In the rows, 128 means zero.
Each path is a new rotation, seen through one point. The rows after it are directions, each followed by how far the rotation turns it, in deg/step (0 if it stays put).
Each turn is a multiple of 5 degrees from 10 to 175, or 0.
Each row of a path follows its step; steps can be skipped.
Rotation 1:
step 0: [134 143 135 148 129 134 126 131 121 141 133 125 128 134 121 126 121 124
 125 126 122 128 133 129 117 119 140 127 119 121 148 131 131 138]
step 1: [127 123 116 143 116 138 121 113 137 124 133 134 135 114 137 133 123 117
 132 119 122 132 124 124 128 114 128 122 131 122 124 116 119 126]
step 2: [132 119 119 139 125 117 127 124 137 135 123 121 138 124 135 123 121 136
 127 145 140 133 126 117 137 136 110 126 131 124 129 143 130 129]
step 3: [125 133 139 130 134 117 139 123 118 136 130 134 118 118 121 127 134 117
 121 137 135 117 116 126 140 127 141 112 126 131 127 138 138 126]
step 4: [130 126 145 124 135 129 130 128 142 132 136 125 132 125 127 108 134 115
 136 118 116 123 125 134 120 129 123 124 134 136 135 126 115 115]
step 5: [121 123 120 132 123 133 145 135 131 129 122 137 147 129 125 123 119 142
 136 121 113 119 129 135 140 121 128 141 123 126 135 136 129 132]
step 6: [129 119 118 122 123 122 133 117 141 115 138 137 123 142 131 140 132 133
 118 132 133 119 126 138 138 131 129 126 127 124 114 125 133 114]
step 7: [126 132 141 129 137 120 128 135 126 127 126 126 113 134 118 127 114 146
 132 133 144 129 130 138 118 136 121 123 129 138 126 133 118 119]
step 8: [140 132 124 125 125 135 132 141 112 137 119 118 113 125 126 127 121 124
 126 120 112 125 126 144 132 124 145 126 127 128 127 120 121 129]
step 9: [136 126 113 123 119 133 117 124 140 130 142 132 124 135 136 132 133 127
 141 135 120 133 143 131 130 125 125 133 126 132 143 117 115 137]
Speeds:
[126 124 129 128 129 128 127 130 136 129 126 129 123 128 127 134 129 121
 128 125 132 128 127 129 130 125 129 129 124 128 130 126 129 129] -> 135
Rotation 2:
step 0: [122 122 121 126 132 129 134 117 126 129 126 143 110 141 114 126 126 129
 149 130 126 133 138 135 129 125 138 134 131 121 136 131 122 137]
step 1: [136 130 135 136 121 136 137 132 134 136 127 123 137 132 136 130 122 122
 150 117 132 132 125 120 137 132 132 140 122 130 118 130 125 110]
step 2: [119 124 134 129 131 124 140 139 124 139 141 132 136 118 125 126 142 122
 125 138 133 129 119 137 121 142 129 132 126 128 114 123 122 142]
step 3: [116 126 132 122 129 132 129 127 115 114 135 136 111 141 114 127 114 123
 134 122 116 142 128 132 133 138 133 124 134 125 130 133 124 130]
step 4: [139 135 131 130 134 135 140 121 123 126 124 122 140 124 135 122 121 128
 142 133 128 130 124 130 127 126 128 139 134 115 122 139 122 105]
step 5: [134 121 131 140 129 127 137 124 125 147 133 142 125 123 128 126 131 122
 125 140 133 124 142 127 120 145 127 140 132 129 120 122 123 142]
step 6: [115 126 133 139 128 136 128 133 123 124 133 131 116 135 121 122 124 119
 150 118 123 124 122 128 145 137 124 115 132 127 133 120 120 132]
step 7: [123 133 123 122 143 129 138 118 128 124 125 130 148 131 124 136 129 124
 135 130 134 129 109 123 128 137 129 134 125 125 117 138 120 113]
step 8: [124 114 134 133 116 126 137 123 129 127 127 138 125 131 129 120 129 133
 119 139 136 136 139 135 129 140 145 140 131 122 122 134 115 139]
step 9: [131 134 130 136 127 125 140 136 125 132 131 129 118 141 119 113 124 122
 157 124 124 134 132 137 137 122 120 128 124 126 129 133 131 129]
Speeds:
[128 126 132 124 125 130 128 121 126 128 127 127 124 127 125 130 128 130
 129 124 132 129 131 127 127 132 133 127 131 129 130 126 131 133] -> 135
[130 127 123 127 126 129 126 130 127 127 124 128 124 128 121 128 126 127
 132 127 126 127 125 134 127 130 125 129 127 133 135 128 125 125] -> 120
[128 126 125 127 124 130 127 131 128 134 124 129 132 126 131 123 130 129
 125 128 126 129 126 128 131 135 127 131 129 126 130 132 133 130] -> 115
[126 128 126 127 130 127 136 124 128 126 128 123 129 120 129 129 128 127
 128 132 129 125 127 127 126 129 126 132 125 133 128 129 130 128] -> 130
Rotation 3:
step 0: [115 118 113 142 118 115 122 139 122 128 136 132 138 135 132 117 120 123
 126 115 129 135 138 124 127 121 125 123 134 125 124 117 117 127]
step 1: [137 118 137 124 125 115 129 123 142 114 128 127 130 131 111 135 140 132
 119 133 144 127 127 121 135 144 133 126 121 134 120 128 129 124]
step 2: [121 124 129 134 124 133 141 137 126 135 123 133 110 133 131 120 129 127
 121 147 134 139 124 137 112 118 128 135 124 125 138 141 129 128]
step 3: [119 127 111 125 128 116 133 124 124 122 130 115 136 130 146 125 127 132
 117 123 123 109 131 118 125 134 129 132 130 128 130 127 111 134]
step 4: [134 120 132 127 121 146 122 126 133 131 121 128 123 127 124 130 136 137
 121 123 136 127 133 117 133 130 156 119 134 126 124 130 139 121]
step 5: [133 120 128 134 127 126 132 139 122 133 143 133 111 140 131 125 132 119
 145 131 118 129 132 119 122 118 126 130 110 127 126 133 125 138]
step 6: [111 134 119 122 134 123 137 121 143 110 131 133 140 128 131 124 133 129
 125 118 129 126 119 123 136 133 133 137 118 114 137 121 134 131]
step 7: [121 126 135 123 114 140 120 124 126 134 120 148 128 131 126 114 136 126
 125 132 144 123 132 126 126 118 128 131 141 133 110 131 130 131]
step 8: [134 119 130 132 136 128 139 141 139 137 139 120 128 141 131 133 128 131
 125 137 119 110 118 137 136 126 125 130 118 138 120 124 122 136]
step 9: [123 132 127 111 143 131 126 131 131 120 114 116 122 141 130 112 120 127
 120 113 133 136 123 131 123 125 135 124 127 117 134 126 136 125]
Speeds:
[124 131 130 132 130 129 128 131 129 124 129 126 123 127 135 122 126 132
 130 126 128 131 125 129 130 133 125 130 127 128 129 128 126 129] -> 115
[132 127 126 130 124 127 132 127 132 127 128 125 130 128 131 131 125 125
 131 127 128 125 133 130 130 127 125 131 125 126 125 128 120 130] -> 145
[121 127 127 122 128 129 125 128 129 126 127 125 134 128 129 129 124 126
 127 130 126 134 128 125 128 129 130 125 128 126 128 125 124 132] -> 120
[130 127 122 130 127 133 125 123 129 126 126 129 132 130 129 125 130 127
 131 129 130 129 128 131 124 136 128 124 126 130 123 130 129 126] -> 120
[130 131 124 133 126 130 124 133 127 131 126 130 131 126 127 125 131 129
 123 128 124 125 130 128 133 129 131 128 133 130 126 126 126 133] -> 95
